Here is a table of points, one per row:
[-31  65 -67   5  43 -19  59  12  24  49 -71 -49 -99 -33  41  29  -5 -18  -3  36  39  22 -13  12  29   5  -6  36  60 -27 -42  36  -3 -19  -2  68  58]
[ 26  -8  54   9  25 -80 -34 -48 -39  50  -7 -15 -14  87   6  68  49  65  -7  17 -44 -26 -60  51  20  14  37  -4  23 -43  16  60 -28  49 -50  58  57]
[-45  26  23 -64   1 -18  19 -47  18 -26  -5  10 -50 -93 -10  25 -76  38  38   8  -2 100 -35  98  25 -39 -55 -79 -40  14 -88 -12  13  69  45 -33  23]
[-49 -59 -52 -16  46  15   9  22  33 -38 -15  -9  35 -13   2 -19 -63 -21  15 -42  13 -27  46 -23   6  30  30 -31  23 -15  52 -38  36 -54 -25 -78 -56]
[  20  -66   10 -115    9  -25  -60   52   53  -30   37  -18   15   35   54   34    1  -60  -63  -59    3    6  -27  -74    2  -52  -19   16   67  -91    8   23    1   49  -34   95   -8]
[  59   39   42   -7   25   -4  -40  -22   56  -13  -29   43  -30   29   30  -53 -117  -37  -30  -31  -31   18   34   -7   -7  -27   -5  -15  -15 -113   18  -22  -56  -23   13   63  -29]
[ 15  52  22 -13 -62 -25  29 -46  -8 -76 -36  22 -14   5 -18 -24   8 -29  -1 -57 -57  33  17  28 -55 -26  47  22  49 -12 -41 -25  60  -8  41 -24 -59]
[-10 -15 -38  29 -31  63  17  19   3  18 -23 -41   5   8 -41 -30 -47  48  82 -25  60 -18  30 -13 -42  19  26 -20   3  -3  36  47  -6 -18 -24   3 -79]
[  -6  -16   -1  -55   -2   -5  -64  -11  -61  -12   24  -45 -127   -2   54  -27   -5   31   11   15  -54   13   15  -18   49   43   19   42    8   32   31   13   72  -14  -61   41   67]
[-59 -20  19  -7  32 -25 -21 -37 -70 -37  28  31 -10 -26 -24  11 -30 -34  37 -51  -1 -48 -14 -52  54  30  20 -25 126  14  -4  13  69   0   2  44  45]
[-40  46  19 -37  61 -51 -37  18  62  23 -22 -31  14   8  -1 -83  26 -38  -1  13 -21 -24 -32 -27  28 -89  -8 -12  -1  52  69  22 -14 -59  20 -16 -18]
[  -2   -1   32   35   -2    7   31   10  -38  -65  -31   43   -8    0  -41   -5   -3   -3  -77   63   30   -8  -16  -84   10   60   -3   49   -8  -45  -42  -26   50   63  -61 -127  -44]
[-50  18  71  49 -10 -49  14  -8 -13 -22  16 -12   6  -7  44  55  45 -53   7  21  79 -11  33  41  50 -10 -49   3 -56 -12  -5 -61 -54  58  12  22 -95]
[-65   5   1   0  52  41 -10  20  10  13   2 -84 -79  24 -23  -2  -2 -19  23  82 115   1  14   5  32  47 -63  70 -16 -17 -50  39   4 -52  -3  67  39]
[  -1  -20   22   36   32   68   93  -55   48   13   58   20   30 -114  -27   12  -63   26   -9  -84  -26  -31   42   21   17  -53   -8   -1  -78   55  -81  -36  -17  -10  -49  -75   35]
[ -30   54  -69   15   44  -36   47   10  -19   32   57   46   16   -8   -5  -34    6   10  -32   10   27   44  -23  -93 -104   51   50  -38  -20    2  -38  -18  -38   61  -31    2   83]
[ -2 -45  -5 -22  23  13  26  29  14 -26 -67  -4  19   9 -59  17  19 -80  -6  -3 -78   3   3   1  13 -31   6 -59 -56   5  18  42  -8 -73  -2  41 -19]
[ 55  64 -52 -76  61   6  24  39  91 -61  31   6  85  10  39  20  45   8  -1  37 -10  -5  13 -49 -48 -34 -98   4  13  51  54 -12  40 -38  -9 -18  -7]
[ 81   8 -20  19 -48 -75  28   4 -14  86   7  -6 -12  14  15  35  31   0  10 -45 -87   8   2  71  14   9  43  -4 -65  39  39  23 -40  -8  40  33 -61]
[ -70    2   16   23  -30  -23   38   -5  -26   13   79  -13  -11  -39   17   74   67  -46    2   17   14    8    0  -12   51    3  -11    9  -28   48  -40  -74  -11  -36  -23  -68 -127]
[ -25   18  -54  -52   31  -35  -24   54   13    8  -13    1  -42  -23    4   31   13 -100   -9  -34  -51   47   -7   22   22   31  -18   49  -46  -27  -40   -6  -42   31   31    3  -17]
[ -13   -3  -14   25   -5   14  -22   24  -13   12   80   33   45   25   33  -30   22  -25  -56   63   29   12  -58  -11  -54  -17   10 -116   31   28  -14   -3  -32   -4   22  -26   79]
[ 60   7 -19  32   7  33 -16  50  18  13 -63   5  41  -5  15 -54 -49  62   6 -27 -27 -59  91 -31  -4 -12 -16 -12  88  23  26  -8  28 -27  50 -34 -49]
[ -59   -1   57   40   32   -3   13   71  -20  127   87  -46   18  -49   10   69 -102   16  -29  -46   35  -18   12   21  -53  102   31   18  -40   -3  -19   -7  -28  -31  -16   -8   23]
[  -8  -11   26   -1    7  -33  -58   31  -28   55   -9  -44   36  -32   11  -45   -1   69   26  -16  -71 -113   -3   67  -11   30  -49  -27   27 -107  -31   15   83  -45   22   -1   56]
[-58 -76   8 -16  30  34 -19 -84   0 -21  45   4 -14  -2  -4 -40 -50 -63 101  11  12 -16 -11 -30 -26  24  50  21  21 -28  27 -52  57 -27   5 -16  70]
[-35 -11  31 115  -3 -45  24  11   5  12 -36  15 -77 -60 -75  54  28 -54  49  31  75 -49  -6  45  -7  38 -58   2  63 -70  62   8  23   7  10   3  47]
[ 27  -4  28  -3 -37 -23 -55  24  25 -14 -88  52 -15  74  21  27  70 -32 -16 -19  13  -4 117  50  22 -35 102 -55  72  26 -53  -6  83   0  32 -68  35]
[ 13  21  88  -8 -40 -22  16 -58 -15   3  46 -21  70 -18  37 -56 -48  70 -32  98  14  10  44 -15 -57 -58  -5   5  62  -4   8 -31  30  89 -17  29 -18]
[ -8 -14  57  51 -33  30   9  21 -24 -68 -19   1  51   2 -34   7 -16 -39  33  -3  68   0  65   7  29 -55  13  75 -32 -22  -8  23 -76  49  43  85 -29]
[  11  -35   -1   11  -30    8  -50  -30   44  -45  -46  -26   43   10  -19   -4  -13  127  -21    9   73  -66   -7   27   16   27  -39  -18  -33    5   -8   60  -16 -108  -56   10   17]
[ 35   8  71  40 -62 -29  32   0  20  12 -83  50  25 -21  36  -3  38 -27  -8  64 -53  43 -45   5  36  64 -21  91 -23 -27  24  42 -42  69 -26 -93  26]
[-27   1 -83  28  42 -43  17 -30 -24  54  84  -9   2  11 -54   7  69   9   4 -24  44  13 -40 -52 -28  86   1 -25  -7  44 -11   5 -47  -6 -32  24  59]
[  -1  -14 -100  -25  -29  -48   16  -24   12   54   27   -4  -67    2  -22   28   45  -16   15  -24  -61   42  -23  -17   -3  -45    2   44  -11   15  -11   75  -46   35   14  -17  -59]
[-16  41 -20 -42 -37  33  47  -5   7  68  27  59 -70   8 -41  -4 -68  29  19   0  33  48  37  13  51  13  41  33 -41 -46   0 -74 -22  77 -14  36 -51]
[  -9   38   35   23    1   39   25  -49  -57  -58   11   -2   46   21  -26    0   28  -86  -36  -29   35    8   60  -14   53   27   -4   -2   30 -103   40  -11    5    1  -84  -26  -16]
[ 32  89  -7 -41   2 -43 -42  29  -1 -12 -14  -4  29 -45  63  27  -6  69  -8  24  -3 -44  14  30  -8 -23  -6 -49  25  57  17 -29 -24 -93  83  22  11]
[ 62 -25 -25   9  24 -15  28   7   9  19 -34  39   1 -13   2 -12  10 -71   1  31 -37  14 -34   8  56  18 -35  33 -82  41   5  52  -3 -74  16 -35  18]
[ 25 -12  63  31 -12  44  16 -16   3 -71 -31  22  41  23 -14  11   8   9   4  -1  56  33  28 -18  30 -27  46  36 -19  -3 -41  47  -7  10  59  60   0]
[ 49 -65 -50 -34 -19  82 -13  80  35  38  35 -12 -72  20  12  61  64  53  54 -86  43  22 -27  43  25  19  18 -46 -68  10   9 -23 -64 -17   9  19 -35]
[  -9    6  -11  -35   -5   32  -13   17   23  -28 -107  -48  -34   57    7   -6    8  -45   -7   -6  -29   24  -23   44   15   56   10  -33  -78   -1   34   16    8    2   32    9  -13]
[ 61  14 -51 -19 -11  -9   7 -31  -3  -8   2   9  29 -17  -9 -39  16 -46  28 -26 -76  -5 -18 -37  28 -32   5  22  19  50  17   5   8 -71  10 -33   9]
[ -19    6   55   13  -30   50  -33   42   29  -28   82  -56   53  -82  -11  -15  -75   30   32   27  -31   17   27    3   -9  -36   13   59   12    4 -127   53   32   53   13  -24 -100]
[ 42   1 -10 -88 -41 -17 -65 -60   3 -13 -41   6  -6  24 -21  -5  17   8  -6 -20 -21  -2 -46 -45  14 -38 -55  56 -10  -4  27   7 -21  11 -22  10  61]
Along one direction, these points spread out more than along any other. Take the direction at right angles to it along which they spread out most. Go by this last direction. How far along it is each point below, from 0 to 99? 50 is the average, and the first point above lies past it. One standard deviation of the points above along it is 16.
[ 91 -23   2   7  34  -9  36  36 -47  21 -11  -5 -10  -3  21 -27  -2  30 -53  53  -6  32  10  38 -43   2  54 -24  12  -3  57   4 -14  46  18 -76   9] 47
[ 57 -66 -47  27 -17 -24  23  -3   7 102  58  -3 -16 -13 -53  32  59  17 -56 -28 -34  16 -63  15  -9 -22 -29   3  19 -28 -15 -73  14  40 -60 -36 -24] 65
[-109  -70  -32   58   38   23  -41   -1  -35  -20   13  -14  -80   47    4   18   24   58   18   65  -26   59   31   43   -6  -48  -58  -16   77   44   42   19   67  -46   35   75   42] 55
[ 15   0  -2  32 -60  -1  44  11 -44 -10 -11   5  51  41 -60 -69 -64  13  77  18 -34   1 -88  38 -57 -11 -53 -19   2  42  -5 -50   7  29 -71 -81   1] 40
[ 38  26 -17  18  21  50 -28  48  -9  20 -22  -4  41  27  71 -44  23 -28 -31 -55  22   8 -64 -45 -63  37   0 -54 -16  74  -8 -75 -14  17  10  20  65] 55
[  14   15  -74   18   -1   75 -104   -1  -51    3  -51   17   57    3   66   47  -31   37  -55   15   39   -9  -34  -62  -76  -22   45  -46  -60   -9   37  -51  -36  -41   40  -14   21] 46
[  7 -15  19  -9  -9   8  20 -65  -9  10  86 -26  35  23  14 -57 -19  83  -4  29 -30  65   5 -38 -22 -63  26 -54   4  85  12 -19   0  35 -47  37  13] 41
[-20  44 -67 -20 -11  -6   3   1  25 -32  10 -47 -21  -4 -16   8 -57 127  15 -32  45 -67  61 -44   3   5  12 -43  25  -7  35  54  -6 -50  94 -18  22] 42
[ 77  -4  59  55 -24  13 -34  14  21 -85 -45  16  20  21  25  27  46 -15 -37  30 -18  14  24   1  28 -50  39  11  33  19  -8  12  37 -14  79  40  12] 31
[-62  21  20  -7  -4  31   8   6 -18 -10 -36  65 -23  46   7 -44  53 -51  18   0  14 -52 -74  78  13   0   0  77 -63  14  52  38  75  97 -45  12 -61] 55
[-32 -34  39 -39 -18  26  65 -74 -27 -24  32  78  39  10 -56  -7  74 -52 -29 -13  -9 -79  19 -14 -45  61 -28  39  20 -20 -31  -6 -88  18 -37  19  -8] 49
